[[-13   7  -2 -36  -5   9]
 [  1   6   2   4  -1  -8]
 [ 12  25   5  -4  11   0]] yields 6

[[  8  -1 -20 -10 -23   2]
 [  3  -8  -6  -7 -16  -6]
 [  3   3  -2  -3 -30 -28]] yields -8

[[ -6 -14  16  16   2  31]
 [ -7 -11  12  11   4  36]
 [ 16   4   5  -9  -3  17]] yields -11

[[ -5  12   2  -3   2  -2]
 [ -8  -3  29  -6  18  -3]
 [  1  10  -3 -15   4   1]] yields -3

[[ -8 -12 -13  -6 -19   2]
 [ 26  30  -4  -3  10  23]
 [-27  -1  13 -22  -3   5]] yields 30

[[ 16 -20  24   5  14   5  31]
 [ 20 -14 -11  -5 -23  -6 -10]
 [ 21  -2   6 -14  23 -17  21]] yields -14

[[ -3  -9  24   4 -29]
 [  1   6  10   0   1]
 [ -3   3 -13  -3   9]] yields 6

[[26 -8 -7 -1]
 [ 6 -4  4 -1]
 [-6 12 30  8]] yields -4
---
Q: 2530  3456  8148  7419
A: 2530
Q: 30  89  28  62  90  13
A: 30
Q:  7  55  41  69  49  77  61
A: 7
Q: 82  54  19  38  95  84
A: 82
Q: 21  74  85  72  63
A: 21
Q: 8  1  7  7  7  7
A: 8
Q: 77  12  65  64  60
A: 77
---
[[779, 412, 219, 540, 85, 722], [681, 473, 307, 415, 49, 646]] 722
[[102, 146, 83, 51, 135, 95], [123, 74, 181, 165, 111, 163], [219, 149, 179, 26, 160, 102]] 95
[[598, -407, -505, 679], [77, 397, 655, -365], [598, -407, -505, 679]] 679
[-459, 183, 626, -394, 126, -504] -504
[[6716, 5112, 7396, 7540, 5066], [5203, 2712, 7980, 8658, 9282], [6216, 7061, 8856, 4555, 8699]] 5066
[[852, 739, 566, 827, 692, 703, 724], [211, 261, 806, 453, 583, 295, 353], [54, 302, 474, 396, 136, 213, 348]] 724
[516, 159, 382, 552, -502] -502
---
Input:
[[ 13  32  -5  -1  30   5]
 [ 25   5  16   4   3  24]
 [ -1 -11  20  25   1   5]]
Output: 20

Input:
[[  1  13   5  -6   3]
 [  9 -26   2  22   6]
 [  8  21  37   1  -9]]
Output: 37

Input:
[[  7   0 -12   6  12 -13   0]
 [  0   4   4   2   3  28  12]
 [ -1   1   1  -1  -1   0  -1]]
Output: 1

Input:
[[ 19 -10  24  27  17  -3]
 [ 19 -10  22  25  14  -3]
 [ 19 -10  23  26  15  -3]]
Output: 23

Input:
[[ 20 -21 -21  11 -21   5]
 [-31  30  30  -8  20  18]
 [ -7  -5  17 -16  16 -10]]
Output: 17

Input:
[[ 30  29  -2  -2   7  10]
 [-20 -10  -4  -1  -4   2]
 [  4  -5 -15   3 -14   1]]
Output: -15
---
array([[-25,  36, -23, -21,  -4],
       [ -5,  35,  -7,  -4,  -5],
       [-25,  36, -23, -21,  -4]])	-5

array([[ 92, 144,  32, 148],
       [ 46, 230, 164, 114]])	46

array([[684, 588, 589, 530, 698, 660, 636],
       [648, 501, 549, 547, 554, 529, 579],
       [368, 723, 540, 561, 946, 238, 713]])	648

array([[152,  24,  51, 186],
       [ 70, 216,  57, 140],
       [166,  12, 180,  91]])	70

array([[887, 834,  14, 719],
       [507, 720, 705, 332]])	507

array([[200,  32, 173,  49, 185,  84],
       [116, 131, 100, 197, 117, 140],
       [126, 203,  52,  77, 236, 191]])	116
---
  4  -12    8  -25  -14
-27   28   29    2   -3
 27   29   -4   20   -7
result: -7

 236  -631  -500   907  -483   349 result: 349

2  8  3  1  5 result: 5

199  141   41    5    3 result: 3

193  259  571  827   34
205  291  535  862   19
720  810  283  500  266
result: 266

 -31   665   -94  -803
-427   408    91  -311
-203   110   251   620
result: 620

128   80  966  919  451 result: 451

 33  -39   33   26  -40   33
 -7  -25   -5   15   22   -8
result: -8
---
[837 336 238 317 306 491 391] ans = 837, 238

[ 686  706  163 -648  784] ans = 784, -648

[-802  922  864  795] ans = 922, -802

[450  38 192 667 183 884 175] ans = 884, 38

[ 36   2 -21  49  -1  11 -28] ans = 49, -28

[ 14  36 244 161] ans = 244, 14

[150  46 244  38  37   2] ans = 244, 2

[312 630 725 654 810 165 264] ans = 810, 165

[[64 59 97 39 47 45]
 [26 66 79 14 47 52]] ans = 97, 14
---
((0.197, -0.027, 0.121, -0.019, -0.070, -0.002), (0.083, 0.002, 0.034, -0.159, -0.049, 0.087)) -> 0.002
((0.618, -1.961, 0.060, 1.916), (-0.296, 1.638, -0.933, -1.667), (-1.189, 1.939, 0.885, -0.819)) -> 1.638
((131.982, -9.909, 140.866, 99.354, -151.617, 9.612), (-17.120, 137.627, -116.994, 88.091, 173.418, 3.027), (-138.642, 26.798, -108.830, -88.976, 148.993, 21.171)) -> 137.627
((0.04, -0.14, -0.09, 0.03), (-0.12, 0.11, -0.08, 0.13), (-0.04, 0.11, -0.03, -0.07)) -> 0.11
((-0.20, -0.11, 0.05, -0.05, -0.13), (-0.13, 0.13, 0.13, 0.07, 0.08), (-0.07, -0.15, -0.06, -0.17, 0.13)) -> 0.13
((6.97, -3.14, -0.44, 14.10, -13.54, 11.75), (15.40, 5.23, -4.40, 4.35, 5.55, 4.30), (23.83, 3.14, 7.48, 11.66, 5.55, 19.21)) -> 5.23
((-0.06, -1.21, 0.56, 1.62, 0.66, 1.48, 0.51), (0.77, -1.16, 0.93, 0.94, -0.55, 0.94, -0.10)) -> -1.16
((-0.142, 0.017, 0.046, 0.047, 0.057, 0.119), (0.078, 0.079, 0.080, 0.095, 0.094, 0.076)) -> 0.079
---
2,18,-27,6
0,19,-26,5
gives 0

-3,4,3,15,-7,7
3,-11,-11,1,-10,-9
32,-19,-18,-24,17,-23
gives 3

13,-18,-10,-19
20,16,0,38
gives 20

1,11,4,6,32,21
16,7,-33,16,11,22
gives 16

7,2,-2,17,0,7,16
27,-12,9,8,7,1,8
gives 27

0,-9,-17,-33,-9
-12,-4,-20,4,13
gives -12

4,-7,29,9,4
0,-19,19,-7,-10
-1,-17,22,-6,-10
gives 0

-25,-38,20,-8
29,-24,-8,-1
gives 29
---
[[-3, -20, -4, -4, 16, -1, -10, 8, 9],
 [-8, -6, 9, 1, 2, 10, 5, 4, -3],
 [-4, 32, -3, -8, 5, -6, -9, 13, 11],
 [0, 6, -6, -4, -11, -15, 5, 3, 0],
 [-9, -14, -4, -1, -9, -1, 3, 9, -6]] ⇒ 9

[[-9, 12, 29, -9, -19, -21, 11, 8, 7, 6],
 [6, -16, -29, 14, 25, 29, -10, -9, -2, -8],
 [2, -5, -9, 5, 6, 7, -2, -2, -2, 0],
 [0, -4, -8, 0, 1, 1, -3, -3, -6, 0],
 [1, 15, 27, -9, -11, -13, 5, 6, 13, -2],
 [2, -2, -6, 3, 6, 7, -3, -1, -1, -4],
 [-6, -7, -8, 1, -1, 0, 0, -3, -7, 5],
 [-3, -9, -14, 3, 2, 4, -2, -5, -9, 3]] ⇒ 6

[[14, 5, -5, 0, 8, 2, 3, 6, 3, 14, -14, -4, -6],
 [-12, 11, 13, 13, 8, 6, -1, 8, 5, -2, 2, -5, 0],
 [13, -6, -8, -7, -9, -7, -3, 0, 1, 3, -2, -4, 3],
 [-26, 7, 13, 21, 11, 3, 9, 7, 0, 1, 2, -3, 1],
 [-2, -20, -8, 5, -7, 4, 2, -2, 2, 0, 0, -9, -5],
 [-4, -3, 1, -3, -7, -4, -12, -9, -13, -9, -12, -10, -8],
 [-16, 7, 2, 5, 14, 13, 20, 5, 3, 7, 8, 10, 13],
 [5, -2, -3, 2, 10, 0, 7, 4, -3, 10, 6, 6, 3],
 [33, -14, -11, -12, -8, -3, 0, -4, -5, 4, 5, -2, -1],
 [-1, -13, -10, -7, -11, -7, -1, -5, -10, -12, -15, -16, -13]] ⇒ -6

[[-15, -5, -13, -1, -18, 12, 2, 1, 9, -22, -12, -2, -11, 13, 1, 6],
 [2, -22, 6, 6, -3, 9, -7, 1, -11, 0, 7, -15, 4, 0, -5, -11],
 [-12, 3, 14, 1, 3, -1, -11, 19, -8, 21, -7, -3, -3, 10, 4, -9],
 [-6, -16, 5, 13, -1, 3, 8, -4, -6, -18, -4, -14, 5, -8, -8, 13],
 [-15, -7, 15, 6, 9, -6, 0, 4, -13, 8, -7, -4, -3, 0, -6, -3],
 [-3, 13, 10, -29, 3, -10, -13, -5, -3, 0, -1, 1, 14, 11, 5, -20],
 [-12, -1, 11, 9, -3, 2, -3, 6, 8, -15, 2, -3, 0, 2, -2, 5],
 [-11, -2, -3, -3, -18, 9, -9, 3, 18, -17, -3, -11, -5, 20, 6, -3]] ⇒ 6

[[1, 7, 32, -4, 1, -2, -10],
 [-2, 9, 16, -8, 4, 0, -1],
 [-2, 7, -18, -7, 6, -2, 5],
 [-1, -8, -3, 1, -8, 7, 3],
 [-1, 3, -23, 2, 1, -4, 10]] ⇒ -10
---
Input: (16, 30, 31, 25, 28, 26, 18)
Output: 16
Input: (-25, 19, -28, 14, 17)
Output: -25
Input: (6, 10, -5, 15, 28, -4)
Output: 6
Input: (12, 9, -27, 35, 19)
Output: 12
Input: (-27, -25, 23, 12, -25)
Output: -27
Input: (-26, -29, -11, -29, -6, -7)
Output: -26
Input: (3, 10, -11, -28, -18)
Output: 3
